Each named turn below is shown by a few rows before and after it. Which turns, in which order, take the first row of each later pair to the second? The first pair is answered.
turn mup:
[105, 268, -62, -93, -16, 63, -132, 359, 191, -43, 49, 6, 21, 198, 143, -3, 119, 61, 52, 184, 57, 155, 78, 155, -17, 251, 25, -13, 86, 94, 335, 48, -90, -50, 79, 99, -77, 204, 253, 49, -35, 262, -164, -90, -93] => [88, 276, -137, 28, 97, 62, -205, 319, 18, -18, 31, -116, -15, 268, 124, -30, -9, 7, 131, 67, 13, 212, 9, 168, -77, 271, 83, -33, 170, 65, 264, -46, -126, -16, 6, 160, -146, 81, 383, 106, 63, 262, -204, -24, -22]
[-130, -43, 20, -287, -148, 148, -81, 74, 103, 153, 14, -62, -111, 160, -155, 19, 198, 254, 58, 40, 78, 126, 171, 79, 71, 34, 137, 72, -59, 75, -108, 28, 158, -62, -77, -3, 160, -47, -157, 55, 39, 226, 151, -142, 15] => [-171, -10, 2, -138, -86, 167, -120, 71, -62, 156, -67, -197, -188, 185, -97, -25, 128, 178, 141, -11, -42, 152, 139, 157, 92, 19, 132, 72, 82, 3, -223, -32, 7, -79, -229, -17, 98, -224, -31, 71, 163, 210, 103, -147, 72]
[-206, 387, -74, -113, 104, -161, 81, 73, -144, -208, -129, -300, -42, 352, -269, -273, 13, -78, 233, -163, 101, -63, 92, 66, 8, 432, -66, -280, 28, -52, -75, 260, -238, 104, 54, 296, -57, -23, 8, -97, 208, -65, -570, -306, -127] => [-122, 392, -31, -296, 69, -196, 133, 72, -4, -201, 20, -105, 66, 371, -402, -231, 149, 76, 125, -79, 228, -116, 135, 5, -52, 410, -116, -261, -102, 84, -19, 345, -104, 109, 227, 305, 26, 158, -119, -130, 63, -20, -484, -295, -219]
[-33, 33, -223, -125, 83, -35, 57, -118, -125, 29, 66, -132, -1, 29, -110, 197, -35, -88, -68, -101, 115, 162, -7, 45, -190, 240, -60, -207, -72, 297, -168, 20, 151, -71, -1, -134, 65, 142, 162, 83, 36, 23, -14, 24, -36] => [-163, 61, -124, -115, -104, -45, 52, 11, 150, 3, -62, -16, -74, -50, 133, 239, 154, -97, -103, -17, 37, 86, 37, 133, 65, 162, -47, -152, -93, 192, -127, 50, -11, -98, -22, -221, 154, 263, 153, -33, -29, -11, -55, -170, -37]
turn luni:
[-257, -8, -55, 47, -321, 143, 15, 135, -65, 274, -286, -257, -16, -81, 261, 3, -80, -174, 174, -40, -93, 12, -234, -79, -160, 165, 168, 51, 227, -125, -40, -27, -129, -82, -97, -103, 65, -10, 1, -135, 74, 8, -121, 233, 433] => [-251, -49, 65, -2, -293, 169, -101, 110, -9, 362, -149, -124, 7, -114, 218, 57, -37, -71, 169, 23, -57, -16, -165, -74, -73, 67, 174, 153, 135, -90, -11, -78, -58, -113, -102, -186, 140, -7, -213, 4, 1, 41, 73, 270, 478]
[57, -126, 38, -192, 95, 6, -221, -132, -56, 166, 11, 223, -100, -326, -140, 150, -144, 227, -103, 55, -100, 204, 75, -26, 141, -83, 31, 254, -13, 66, 116, 83, 145, -93, -114, 61, -130, 67, -313, 224, -222, 156, 392, 130, 339] => [147, -42, -43, -423, -56, -84, -29, -72, 194, -16, -3, 223, -85, -210, -221, 133, 57, 282, -210, 33, 99, 129, 89, -34, -30, 29, -1, 65, -207, 233, 160, 259, 322, -57, 168, 98, -63, 324, -204, 2, -265, 218, 193, 42, 85]
[-110, -92, -84, -101, -65, -123, -139, -101, -63, 132, -5, -79, -31, -1, 3, 122, 87, -37, 156, -120, 10, 42, -3, 28, -214, 0, -82, -161, -169, 94, -274, 78, 70, -129, -155, 51, -173, -240, 173, 138, -69, 62, 208, 83, 26] => [-86, -123, -66, -121, -79, -113, -107, -71, -49, 144, 26, -53, -24, 14, -8, 119, 147, -2, 131, -128, 45, 18, -2, 72, -182, 18, -95, -188, -174, 99, -261, 117, 84, -152, -135, 72, -170, -181, 113, 107, -98, 55, 217, 114, 50]
turn gis:
[-328, 36, -57, -169, -136, -14, -202, 172, 198, 391, -267, -333, 0, 19, -2, -86, 218, -195, 68, 97, 56, 234, 116, 272, 331, -115, 0, 194, 147, -57, -160, 192, -120, 90, 24, -128, 27, -195, -85, 67, 134, 14, 102, -49, 91] => [-150, -109, -98, -106, 102, 34, -211, 26, -13, 510, -13, -184, 115, 49, -264, -67, 81, -151, 26, 54, 144, 267, 97, 150, 183, -209, -48, 233, 104, 4, -115, 151, 11, 194, 77, -50, -69, -306, -254, 274, 53, 4, 290, 216, 139]
[88, 52, -149, 187, -54, -39, -23, -20, 112, -51, -174, 276, 125, -186, 251, 188, 24, -374, -107, 71, 62, 46, 149, -76, -11, 79, -165, -180, -273, -99, -21, 105, 44, 14, 39, -33, -125, 83, -47, -154, 25, -468, -68, -72, 70] => [-15, 90, -166, -8, -139, -92, -86, -3, 57, 84, -90, 179, 103, -138, 183, 212, 65, -155, 14, -28, 138, 130, 183, -110, -99, 189, -111, -292, -358, 67, -247, 153, 267, -202, 78, -5, -79, 76, -79, -124, 17, -357, 27, -61, -21]
[-255, 76, 0, 12, -224, -23, -184, 242, -107, 7, -38, -253, -168, 234, 201, -181, 124, 203, 292, -22, -44, 344, 70, 20, 169, 103, 75, -5, 127, -354, -68, 76, -16, -333, -158, -49, 59, -207, 8, 176, -129, 266, -90, -43, 26] => [36, -137, -9, 194, 73, 64, -146, 72, -349, 11, 174, -65, 3, 226, -90, -178, -100, 83, 168, -61, 30, 318, 37, -153, -34, -42, -14, 141, 163, -351, 120, -24, 46, -83, -116, 72, -29, -325, -170, 351, -197, 195, 58, 274, 181]
[-205, -404, 200, 229, -122, 56, -227, -34, 389, -111, -184, 413, 35, -224, 127, -24, 36, -96, -165, 176, 9, -160, 167, -104, 196, -200, -50, 46, -118, 40, 29, 72, -81, -68, -102, -365, -258, 398, -413, 169, -78, -248, 274, -219, 181] => [-317, -340, 194, 2, -175, -2, -324, -37, 364, 22, -76, 294, 14, -125, 56, -9, 96, 127, -91, 100, 130, -89, 186, -118, 131, -24, -48, -95, -180, 221, -208, 151, 100, -301, -27, -362, -135, 449, -419, 229, -72, -121, 333, -215, 73]

Each pair is 2 to 3 turns apart.
[-100, 5, -16, 0, 183, 29, -112, -153, -141, 21, 213, 251, 192, -183, -101, 189, -160, 28, 48, 36, 29, -77, -5, 19, 10, 15, 163, 84, -47, 61, -63, 112, 154, -106, -4, 109, -81, 135, -277, 304, -64, -156, 194, 73, -47] => [-163, 16, -76, 123, 254, 4, -128, -167, -284, 23, 116, 123, 144, -172, -72, 160, -253, -60, 110, -53, -53, -36, -59, 20, 34, 27, 186, 50, 115, -27, -133, 20, 49, -145, -114, 98, -184, -20, -176, 338, 11, -194, 164, 73, 33] -> mup mup
[204, 89, -34, -8, -158, 200, -18, 43, 230, -33, -302, -68, 149, -21, 132, -43, 32, -93, -190, 134, 104, 134, 110, -111, 249, -125, -88, 68, 198, -77, 235, 27, -408, 90, -3, 16, -134, -152, 104, -134, 20, -74, -303, -234, 56] => [20, 128, -19, -317, -220, 136, -249, 90, 149, 280, -68, -183, 171, 42, -63, 18, 34, 341, -59, 16, 266, 251, 179, -170, 167, 60, -39, -60, 29, 211, -153, 65, -85, -298, 26, -24, -30, -162, -56, 71, -9, 153, -45, -94, -19] -> luni gis
[114, 126, 87, -323, -361, 21, 95, 274, 248, -126, 3, -157, 95, 280, 85, 50, 380, 69, -96, 101, 59, 205, 248, -122, 195, 180, -107, -63, -24, 194, 116, 191, 161, 151, 325, 247, 9, 165, 321, -263, 174, 102, -366, -25, -312] => [148, 96, -38, 58, -69, 114, -1, 108, -270, -15, -34, -417, 63, 354, 33, -76, 4, -191, 67, -109, -114, 355, 70, -119, 41, 142, -69, -47, 273, 48, -15, -25, 54, 231, 125, 309, -255, -259, 503, -90, 419, 6, -379, 155, -144] -> mup mup luni
[119, -20, -47, 50, 174, 10, 14, -64, -240, 38, -16, -71, 45, 111, -108, -37, -105, 88, 20, -130, 68, 163, 10, -57, -169, 59, -71, -40, 31, -46, -122, -10, 52, -76, -137, 163, -58, -111, 26, -23, 47, -40, -2, 111, -112] => [90, -49, 78, 172, 82, 94, -50, -41, -168, -12, -115, 54, 24, -5, 89, -21, -80, 47, 12, -3, -77, 56, 44, 69, 57, -66, -35, 126, 122, -234, -39, -82, -140, -34, -326, 52, -53, -148, -88, 3, -3, -96, 20, -3, 48] -> gis luni
[374, -122, 30, 74, 167, -70, 299, -68, -116, -322, 178, 421, 252, 31, -299, -202, -179, -159, -228, 193, 80, -235, 222, -216, -188, -118, -48, 342, 76, -227, 158, 147, 100, 414, 268, 106, 87, 31, 181, 132, -153, 36, -345, 201, -80] => [255, -31, 11, -248, 69, -158, 180, -38, -140, -105, 319, 254, 301, 162, -416, -143, -159, 171, -101, 84, 255, -128, 290, -248, -324, 25, -49, 165, -21, 47, -126, 231, 387, 137, 354, 103, 187, 54, 124, 214, -160, 220, -198, 251, -195] -> gis gis
[10, 106, 209, -282, -97, -71, -79, 161, -43, 186, 141, -2, -13, 110, 14, 20, 188, 515, 251, -13, -36, 288, 10, -50, -119, 66, -14, -189, 24, -30, -249, -161, 61, -237, 11, 147, 128, -105, -204, -47, 44, 104, 312, -137, -24] => [418, -103, 123, 118, 216, 43, 184, -7, -199, -50, 111, 242, 88, 34, -85, -43, -28, 42, -49, 41, -56, 180, -91, -175, -238, -191, -121, 11, 123, -219, 195, -218, -122, 255, 47, 261, -98, -180, -180, -95, 25, -149, 185, 48, 122] -> luni gis
[96, 21, -161, -37, -231, 147, 50, -107, -240, 112, -81, -393, 27, 351, -253, -161, 148, -74, 2, -250, -42, 23, 104, -285, -156, 31, -125, -84, 94, -159, -128, 217, 228, -297, -190, -10, -151, -385, 303, 48, 165, 373, -122, -34, -124] => [133, -110, 46, -44, -193, 168, -137, -114, -270, 358, 81, -195, 75, 219, -272, -37, 128, 104, 11, -208, -97, 25, 179, -273, -4, -100, -147, 98, 78, -191, -131, 147, 256, -346, -325, -83, -86, -445, -57, 317, 89, 465, 223, 64, 79] -> luni luni
[133, -162, -19, 95, 194, 205, 40, 73, -216, 176, 439, 153, 127, 95, -415, -158, -175, 29, -2, -182, 271, -4, 2, -77, -418, -293, -26, 222, -192, 91, 49, -287, 278, 216, 151, 261, -192, -298, -198, 355, -91, 23, 282, 397, 59] => [-113, -79, -28, 438, 143, 155, -76, 125, -348, 164, 100, -121, -98, 106, -25, -221, -269, -205, 202, -176, -117, 82, -92, 77, -118, -287, 76, 249, 112, -286, -57, -435, -134, 212, -224, 140, -316, -557, 55, 306, 114, -12, 116, 160, 231] -> mup mup
[275, -189, 358, -169, 25, 101, -50, 159, 131, -59, 143, 278, -54, -212, 521, 237, -75, 269, 166, 306, -98, 157, 145, -192, 203, 11, 227, 232, 106, -212, -190, -64, 176, 22, 19, 33, 289, 41, -340, 181, -155, -2, 489, -4, 0] => [229, 0, -64, -30, 6, -22, 283, 206, -58, -350, -181, -317, -195, 148, 536, -6, -145, -119, 255, 54, -114, 270, -72, -219, -145, 284, 225, -120, 288, -246, -311, 95, 108, 153, 198, 222, 26, -47, 426, -208, 148, -166, -165, -113, -260] -> luni luni mup
[-23, 35, 50, 475, 157, -106, 275, -147, -33, -384, -2, -140, 235, -34, -255, 148, -345, -314, -157, -122, 15, -209, 2, -77, -214, 12, 59, -114, -56, -346, 429, -76, 70, 243, -259, -70, 109, 151, 33, -176, 96, -194, -77, -310, 28] => [-169, 72, 264, 224, -81, -119, 165, -23, 319, -336, 7, 56, 231, -154, -100, 308, -65, -90, -153, 42, 42, -296, 150, -7, 3, 53, 76, -114, -231, -295, 407, -23, 55, 80, -271, -195, 333, 376, -181, -235, -66, -106, 92, -507, -33] -> gis gis mup
[-11, -36, 190, 257, -11, 175, -83, -113, -257, 123, -133, -206, -82, 48, 37, -80, -59, 73, 103, -47, -202, 45, 74, -7, 138, -203, 24, 62, 26, -97, -159, 9, 2, 114, -195, 4, -162, -252, 29, 369, 136, 45, 125, 79, 238] => [30, -49, 260, 123, -152, 210, 98, -24, 223, -110, -148, 124, -50, -71, 143, -51, 150, -24, -132, 149, -134, -180, 103, 5, 288, -308, -38, 134, -76, -112, 159, 115, -82, 315, 5, -17, -62, 85, -11, 177, -15, -13, -2, -117, 146] -> mup gis
[-101, -116, 221, -508, -85, -14, -112, 216, 229, -22, 279, -2, -165, 97, 16, 38, 392, 436, -159, 214, 105, -106, 257, -41, 139, -33, -78, 160, 2, -10, -76, 62, 25, 96, 78, 34, -35, -38, -244, -15, -308, 196, 439, -31, -35] => [-110, -93, 237, -445, -179, -6, -81, 262, 359, -91, 138, 10, -215, 50, 170, 24, 440, 342, -158, 237, 3, -166, 230, -3, 242, -65, -85, 158, 81, -157, -16, 47, -88, 141, 57, 4, -88, -7, -157, -153, -293, 127, 319, -150, -4] -> gis gis
[-162, 103, -81, -50, -56, 60, 48, -152, -36, 219, 81, -89, 119, -76, -137, 165, -385, 168, 24, 75, 210, 23, 29, -115, -285, 124, -37, -199, 58, 358, -257, 174, 381, -225, 160, 27, -99, 39, -14, -9, -28, 42, -70, 237, -67] => [-362, 231, -28, -59, -277, 54, 52, -29, 203, 112, -203, -167, -8, -82, 153, 131, -203, 104, 66, 120, 72, -30, 29, -12, -98, 190, 49, -271, 91, 237, -290, 230, 194, -292, 88, -110, -60, 134, 167, -231, -7, 20, -252, -44, -123] -> gis gis
[-242, 166, 128, -171, -160, -71, 29, 279, 365, 64, -129, 38, -46, -333, 352, -20, 51, 206, 56, 233, -50, -31, 221, -55, 241, -112, 110, 298, -64, -147, -62, 267, -151, 203, 25, 99, 341, 365, 16, -33, -101, 35, -15, -461, -262] => [117, -36, -81, 311, 415, 26, 66, -47, -373, 30, -37, -65, 57, -208, 36, -153, -458, -177, 45, 42, -89, 94, 12, -228, -117, -267, 47, 346, 220, -261, 27, 67, -205, 511, -68, 337, 0, -86, 97, 191, 41, -115, -25, -3, -13] -> gis gis mup
[-56, 143, -106, 14, -107, -91, 175, 41, -54, -163, -292, -344, -172, 179, 135, -142, 0, -172, 132, -40, -41, 26, -146, 6, -77, 179, 4, -170, 72, -124, -33, 78, -174, 11, 47, 79, -51, -6, 419, -235, 193, -37, -310, -139, -155] => [-121, 44, 237, -57, -241, -23, 8, 119, 270, -72, -239, 76, -158, -114, 322, 80, 185, 38, 64, 215, -180, -149, 17, 136, 347, 24, 45, 82, -36, -251, 137, -5, -281, -58, -103, -139, 162, 133, -25, -96, -66, 63, 39, -266, 31] -> luni mup mup
[53, 137, -223, -10, 105, 0, -9, -77, 71, -98, -177, 210, 75, 197, 223, -117, 5, -166, 131, 295, -36, -12, -138, -109, 213, -215, 7, 66, 25, 20, 108, 198, 150, 71, 83, 21, 49, 1, 298, -135, -137, 36, -105, 2, 20] => [-96, 157, -125, -105, 50, -47, -185, -30, 21, 105, -105, 161, 49, 204, 201, -58, 29, 108, 242, 259, -40, 49, -71, -84, 225, -141, 69, 48, -14, 108, -88, 185, 228, -151, -27, -45, 105, -16, 168, 15, -125, 163, 77, -28, 9] -> luni luni gis
[-126, 81, -75, -374, -43, -135, 47, -135, 119, -1, 200, -53, 158, -64, -226, 108, 21, 358, -32, 28, 313, 71, 8, 59, -199, 118, 49, -177, -279, 382, -44, 209, 356, -123, 208, 48, 97, 145, -28, -154, -129, -103, -34, 33, -257] => [-239, 96, 72, -333, -235, -195, 10, -20, 378, -83, -28, 11, 83, -158, 67, 95, 182, 345, -17, 137, 146, 0, 53, 192, 75, 107, 89, -101, -274, 216, 13, 197, 150, -164, 134, -91, 190, 214, -51, -255, -159, -109, -82, -211, -235] -> mup mup mup
[196, -182, -35, 30, 154, 167, 20, -16, -157, -38, 75, -125, -75, 199, -33, -190, 4, -178, -58, -81, -46, -33, -143, -107, 10, -168, -50, 133, 182, -119, 97, -79, -75, 181, -181, 33, -196, -200, 25, 58, 55, -47, -123, 181, 64] => [68, -55, -88, -327, -25, 78, -2, 74, -25, 28, 132, -239, -77, 314, -111, -215, 182, 100, -22, -126, 176, -14, -87, -78, -140, 27, -61, -53, 40, 133, -159, 66, 161, -42, 10, 68, -117, -41, 91, 17, 45, 105, -116, 129, -164] -> gis mup
